In the data rows, zero lies at 4.5, halfway between 4 and 5.
Here are some numbered points:
c(2, 3, 6, 3, 8, 5, 3, 5, 4, 3, 0, 9, 3, 4, 6, 2, 1, 8, 4, 5, 0) 0
c(4, 3, 4, 4, 3, 3, 4, 4, 4, 5, 3, 5, 2, 3, 4, 6, 1, 4, 4, 2, 3) 1
c(5, 3, 5, 4, 4, 5, 3, 4, 6, 6, 4, 6, 4, 6, 4, 4, 5, 9, 6, 5, 3) 2
c(4, 4, 4, 4, 4, 4, 3, 4, 6, 4, 3, 5, 4, 5, 2, 4, 4, 6, 5, 5, 6) 3
c(7, 4, 8, 5, 6, 4, 4, 7, 5, 5, 0, 5, 1, 4, 4, 5, 0, 2, 4, 2, 0) 4
c(5, 3, 2, 4, 7, 5, 4, 2, 4, 5, 3, 5, 3, 4, 2, 4, 7, 5, 4, 5, 3) 5
c(6, 3, 5, 4, 8, 4, 3, 5, 7, 5, 5, 4, 5, 5, 5, 3, 7, 6, 4, 6, 9) 6
c(4, 8, 6, 5, 4, 6, 8, 3, 4, 5, 7, 5, 6, 4, 5, 3, 9, 6, 5, 7, 6) 7
c(5, 9, 7, 4, 5, 6, 7, 5, 2, 3, 6, 3, 7, 5, 7, 5, 6, 5, 5, 5, 4) 8
c(3, 4, 2, 4, 7, 4, 5, 4, 6, 4, 5, 5, 9, 8, 3, 5, 3, 4, 5, 5, 4) 9
c(5, 4, 2, 4, 6, 5, 5, 4, 2, 4, 6, 4, 5, 3, 6, 4, 3, 6, 3, 2, 7) 10
c(4, 0, 4, 5, 3, 4, 3, 4, 5, 4, 5, 3, 2, 4, 3, 6, 7, 7, 4, 5, 5) 11
c(5, 7, 4, 3, 6, 5, 2, 5, 1, 4, 1, 5, 3, 4, 5, 4, 5, 4, 4, 3, 3) 12
c(5, 8, 3, 4, 6, 7, 8, 4, 3, 4, 6, 4, 0, 3, 5, 3, 8, 4, 2, 4, 9) 13
c(5, 6, 4, 6, 6, 4, 5, 5, 6, 5, 0, 5, 9, 5, 4, 4, 2, 6, 4, 5, 1) 14
c(3, 4, 5, 4, 6, 3, 5, 4, 0, 6, 3, 5, 1, 5, 5, 3, 1, 5, 6, 2, 4) 15
c(5, 4, 6, 4, 4, 5, 4, 4, 6, 5, 1, 6, 9, 4, 2, 6, 1, 6, 5, 7, 3) 16
c(6, 4, 3, 7, 1, 4, 4, 3, 1, 5, 6, 3, 3, 2, 4, 6, 6, 5, 5, 1, 8) 17
c(6, 1, 4, 5, 4, 4, 5, 4, 9, 4, 5, 6, 8, 4, 3, 5, 0, 4, 4, 3, 3) 18
c(5, 6, 5, 5, 5, 5, 5, 3, 3, 4, 2, 6, 4, 4, 2, 7, 3, 7, 5, 4, 4) 19
c(4, 5, 1, 5, 4, 5, 4, 5, 3, 6, 4, 5, 7, 5, 3, 5, 2, 6, 5, 2, 3) 20
c(4, 5, 4, 4, 5, 4, 7, 3, 6, 5, 4, 3, 4, 5, 4, 3, 9, 0, 6, 3, 4) 21
c(3, 3, 8, 4, 4, 5, 4, 4, 7, 7, 4, 4, 0, 7, 2, 1, 7, 3, 3, 5, 5) 22
c(5, 2, 3, 4, 5, 4, 4, 3, 8, 4, 3, 5, 7, 5, 2, 5, 6, 5, 4, 3, 2) 23
c(5, 9, 9, 5, 5, 6, 5, 5, 2, 5, 5, 3, 0, 5, 6, 2, 4, 0, 4, 5, 5) 24
c(5, 1, 4, 2, 5, 5, 1, 4, 5, 2, 4, 4, 0, 3, 2, 3, 8, 4, 5, 5, 4) 25
c(5, 8, 7, 5, 7, 4, 7, 4, 5, 6, 4, 5, 9, 4, 5, 6, 8, 4, 5, 4, 5) 26
c(4, 4, 5, 5, 1, 4, 3, 4, 6, 3, 5, 5, 0, 4, 4, 3, 5, 2, 5, 4, 7) 27
c(4, 5, 6, 5, 6, 4, 5, 6, 7, 4, 5, 4, 9, 9, 6, 6, 3, 5, 3, 6, 9) 28
c(4, 3, 9, 6, 3, 5, 7, 4, 3, 5, 8, 3, 7, 6, 6, 3, 9, 4, 3, 5, 5) 29
c(6, 1, 3, 5, 5, 4, 1, 6, 4, 5, 3, 3, 1, 2, 2, 4, 4, 5, 5, 2, 4) 30
c(5, 5, 2, 4, 3, 5, 3, 5, 4, 4, 5, 4, 3, 5, 4, 5, 4, 2, 5, 6, 5) 31
c(3, 4, 4, 3, 5, 5, 3, 4, 7, 4, 6, 4, 6, 7, 6, 4, 5, 5, 6, 5, 5) 32
c(6, 7, 6, 5, 3, 5, 5, 5, 6, 4, 3, 7, 3, 6, 7, 4, 4, 1, 3, 6, 1) 33
c(5, 1, 1, 4, 2, 5, 3, 3, 5, 6, 5, 3, 0, 4, 1, 6, 5, 1, 5, 3, 6) 34
c(4, 5, 7, 4, 3, 5, 5, 4, 6, 5, 6, 4, 9, 6, 3, 3, 8, 3, 4, 7, 8) 35
c(5, 4, 5, 5, 6, 2, 5, 5, 3, 5, 6, 2, 0, 3, 3, 4, 9, 6, 3, 4, 7) 36
c(4, 4, 8, 5, 5, 4, 5, 4, 4, 2, 1, 5, 7, 2, 2, 7, 6, 7, 7, 3, 4) 37
c(3, 3, 5, 6, 3, 5, 2, 5, 7, 4, 6, 3, 5, 4, 4, 5, 4, 6, 4, 4, 6) 38
c(4, 9, 4, 5, 4, 4, 6, 3, 0, 5, 4, 4, 3, 3, 6, 5, 6, 3, 4, 4, 5) 39
c(4, 5, 1, 4, 4, 4, 5, 5, 6, 4, 9, 2, 6, 5, 6, 4, 6, 0, 5, 5, 6) 40
c(5, 3, 8, 4, 4, 4, 1, 4, 5, 4, 7, 2, 0, 8, 6, 3, 6, 3, 4, 2, 9) 41
c(3, 6, 4, 4, 0, 5, 6, 3, 2, 5, 5, 3, 5, 3, 5, 3, 6, 4, 5, 3, 6) 42
c(4, 9, 6, 5, 4, 4, 5, 3, 7, 6, 7, 4, 8, 8, 8, 6, 4, 5, 4, 9, 5) 43
c(6, 2, 2, 3, 4, 5, 0, 4, 8, 5, 4, 3, 0, 5, 3, 5, 6, 0, 6, 4, 4) 44
c(5, 5, 3, 3, 6, 4, 6, 3, 0, 4, 5, 5, 2, 6, 5, 5, 7, 5, 4, 2, 5) 45
c(3, 1, 4, 3, 4, 3, 3, 4, 5, 6, 7, 3, 3, 4, 2, 5, 5, 6, 6, 5, 6) 46
c(4, 3, 2, 4, 5, 3, 2, 6, 3, 5, 6, 3, 4, 3, 4, 4, 2, 6, 6, 3, 8) 47
c(6, 6, 2, 3, 3, 5, 5, 4, 5, 4, 6, 5, 9, 3, 5, 5, 7, 1, 5, 5, 3) 48
c(4, 3, 3, 3, 4, 5, 4, 5, 4, 5, 5, 5, 3, 3, 4, 4, 8, 6, 3, 2, 9) 49
c(4, 4, 5, 4, 7, 3, 5, 5, 5, 4, 2, 7, 7, 4, 5, 5, 0, 5, 3, 6, 3) 50
c(4, 9, 7, 6, 4, 4, 7, 5, 3, 5, 3, 7, 7, 4, 6, 3, 2, 5, 4, 6, 2) 51
c(3, 3, 3, 3, 5, 6, 3, 4, 6, 4, 3, 6, 4, 4, 3, 3, 5, 5, 4, 5, 0) 52
c(4, 8, 6, 5, 7, 4, 6, 6, 4, 5, 1, 5, 5, 4, 6, 6, 2, 4, 4, 4, 4) 53
c(5, 5, 1, 4, 7, 4, 6, 3, 1, 3, 3, 4, 3, 2, 2, 3, 1, 6, 3, 1, 5) 54
c(6, 4, 9, 3, 3, 4, 2, 5, 6, 4, 4, 3, 0, 5, 5, 2, 9, 1, 5, 4, 5) 55
c(3, 2, 2, 6, 4, 4, 3, 5, 3, 4, 2, 6, 4, 3, 5, 4, 1, 6, 4, 3, 1) 56
c(3, 2, 5, 6, 4, 4, 4, 3, 4, 6, 6, 4, 2, 3, 4, 5, 7, 7, 3, 3, 6) 57
c(4, 4, 5, 5, 2, 4, 4, 6, 6, 6, 5, 5, 3, 5, 3, 5, 4, 5, 6, 6, 3) 58
c(4, 0, 4, 4, 2, 4, 2, 4, 6, 6, 6, 4, 6, 3, 1, 4, 5, 6, 5, 1, 5) 59
c(5, 6, 4, 4, 5, 4, 5, 4, 7, 5, 7, 4, 9, 5, 6, 4, 9, 3, 5, 5, 6) 60
c(7, 4, 5, 4, 4, 5, 5, 5, 1, 4, 2, 6, 2, 2, 4, 4, 3, 6, 3, 4, 4) 61
c(5, 6, 5, 6, 4, 5, 5, 4, 9, 4, 4, 3, 7, 8, 7, 4, 7, 2, 5, 7, 4) 62
c(4, 4, 3, 5, 4, 4, 1, 6, 4, 5, 4, 6, 1, 7, 2, 5, 3, 7, 4, 3, 5) 63
Which three points above are nearest to each new point, looking only along the 3 directions in which the numbered points spread most? Their numbers follow each, smallest number first.
c(5, 2, 0, 5, 3, 4, 3, 6, 7, 5, 5, 6, 7, 4, 4, 8, 5, 2, 7, 2, 7) 23 38 59
c(4, 6, 5, 5, 2, 5, 6, 4, 4, 4, 9, 4, 3, 4, 5, 2, 3, 4, 5, 6, 6) 21 31 42
c(5, 4, 5, 3, 8, 5, 4, 6, 5, 4, 5, 4, 6, 5, 5, 3, 9, 5, 2, 5, 3) 21 32 48
c(5, 5, 3, 5, 3, 5, 6, 4, 0, 4, 4, 3, 0, 3, 4, 3, 3, 0, 5, 3, 6) 17 36 45
c(6, 3, 5, 5, 5, 3, 4, 5, 4, 4, 6, 4, 7, 2, 3, 4, 8, 5, 5, 5, 5) 6 31 32
c(5, 2, 5, 5, 6, 3, 2, 4, 7, 2, 5, 6, 4, 5, 4, 3, 4, 4, 5, 5, 1) 2 3 52
c(4, 5, 6, 3, 3, 3, 4, 3, 7, 5, 7, 4, 8, 6, 3, 4, 3, 3, 5, 5, 7) 32 48 62
c(3, 2, 4, 5, 2, 4, 3, 4, 5, 6, 7, 3, 5, 5, 5, 3, 4, 6, 3, 3, 6) 6 38 46
c(3, 2, 2, 4, 4, 3, 5, 3, 7, 5, 4, 4, 8, 6, 5, 5, 1, 7, 7, 3, 4) 9 18 23
c(6, 3, 7, 5, 5, 5, 4, 4, 4, 3, 5, 5, 3, 4, 0, 4, 9, 4, 4, 3, 3) 22 31 57
c(7, 5, 7, 5, 4, 5, 3, 5, 5, 3, 7, 5, 7, 6, 6, 5, 3, 4, 4, 7, 4) 28 32 48
c(3, 6, 4, 3, 6, 6, 4, 6, 5, 3, 5, 4, 9, 6, 6, 4, 7, 6, 3, 6, 5) 28 48 62
c(6, 6, 6, 5, 2, 4, 4, 7, 7, 6, 8, 1, 8, 9, 8, 6, 0, 5, 5, 6, 5) 28 48 62
c(4, 4, 5, 4, 5, 6, 6, 5, 5, 4, 8, 3, 8, 5, 4, 5, 6, 6, 4, 5, 4) 32 48 62
c(4, 6, 5, 4, 6, 5, 4, 5, 4, 5, 2, 8, 2, 2, 3, 2, 0, 4, 4, 4, 3) 4 19 54
c(4, 7, 4, 5, 5, 3, 6, 5, 3, 4, 3, 5, 6, 4, 4, 8, 8, 3, 4, 4, 3) 10 33 42
c(2, 9, 6, 3, 3, 4, 8, 6, 1, 3, 7, 3, 6, 6, 7, 3, 5, 3, 5, 6, 5) 7 8 26
c(4, 5, 4, 4, 6, 5, 3, 4, 5, 2, 5, 2, 8, 6, 6, 4, 5, 4, 5, 4, 6) 6 32 48
c(5, 3, 5, 7, 3, 6, 4, 4, 6, 3, 5, 4, 7, 6, 6, 2, 1, 4, 5, 6, 9) 6 32 48
c(3, 9, 6, 7, 4, 4, 9, 6, 0, 4, 2, 7, 4, 3, 5, 2, 0, 2, 2, 3, 3) 12 51 53
c(4, 5, 5, 5, 4, 3, 7, 3, 0, 4, 6, 5, 2, 1, 1, 2, 6, 4, 5, 2, 5) 10 17 45
c(3, 6, 9, 5, 4, 4, 5, 5, 5, 5, 5, 6, 7, 6, 4, 6, 5, 3, 4, 6, 4) 26 28 48
c(4, 6, 5, 6, 4, 4, 4, 6, 5, 6, 7, 4, 5, 4, 4, 3, 7, 4, 4, 3, 7) 6 21 42
c(4, 6, 6, 3, 8, 5, 6, 3, 4, 4, 1, 7, 7, 4, 1, 6, 3, 4, 6, 4, 0) 14 20 50
c(5, 5, 7, 5, 5, 6, 3, 5, 6, 4, 6, 5, 7, 6, 5, 7, 2, 6, 5, 6, 3) 9 16 37
c(4, 5, 5, 4, 4, 5, 4, 4, 5, 5, 0, 7, 0, 2, 1, 3, 5, 5, 4, 7, 3) 1 54 61
c(5, 7, 5, 5, 3, 5, 5, 6, 6, 3, 5, 4, 7, 7, 6, 3, 4, 3, 3, 5, 5) 26 28 48
c(3, 5, 6, 4, 2, 3, 6, 4, 5, 4, 6, 5, 4, 3, 7, 6, 4, 7, 4, 6, 4) 10 33 37
c(4, 3, 1, 5, 4, 3, 3, 6, 4, 5, 5, 3, 3, 5, 6, 4, 5, 7, 4, 6, 6) 5 31 47
c(5, 6, 3, 5, 4, 4, 8, 5, 3, 3, 4, 5, 7, 5, 5, 5, 6, 4, 5, 4, 3) 26 33 48
c(5, 1, 2, 5, 5, 6, 2, 5, 6, 4, 8, 3, 2, 4, 5, 4, 5, 5, 3, 1, 2) 11 46 47
c(4, 5, 3, 3, 3, 4, 6, 3, 2, 7, 6, 3, 4, 3, 2, 6, 4, 5, 5, 1, 5) 5 10 31
c(4, 5, 6, 5, 2, 7, 5, 6, 6, 5, 5, 5, 4, 5, 4, 4, 0, 5, 4, 6, 2) 19 20 37
c(4, 3, 2, 7, 4, 3, 4, 5, 7, 5, 5, 3, 9, 5, 4, 5, 8, 3, 5, 7, 5) 28 32 62
c(5, 5, 7, 5, 6, 6, 6, 5, 5, 2, 3, 6, 6, 6, 4, 5, 4, 8, 5, 6, 3) 33 37 50
c(5, 3, 5, 3, 3, 5, 3, 4, 5, 3, 2, 4, 1, 7, 3, 3, 8, 5, 5, 6, 4) 22 31 57
c(6, 5, 9, 4, 4, 6, 3, 5, 6, 4, 5, 4, 7, 6, 7, 3, 2, 4, 2, 7, 7) 26 28 48
c(4, 5, 3, 4, 2, 3, 3, 6, 5, 3, 5, 3, 9, 6, 5, 7, 4, 5, 5, 4, 4) 9 32 48
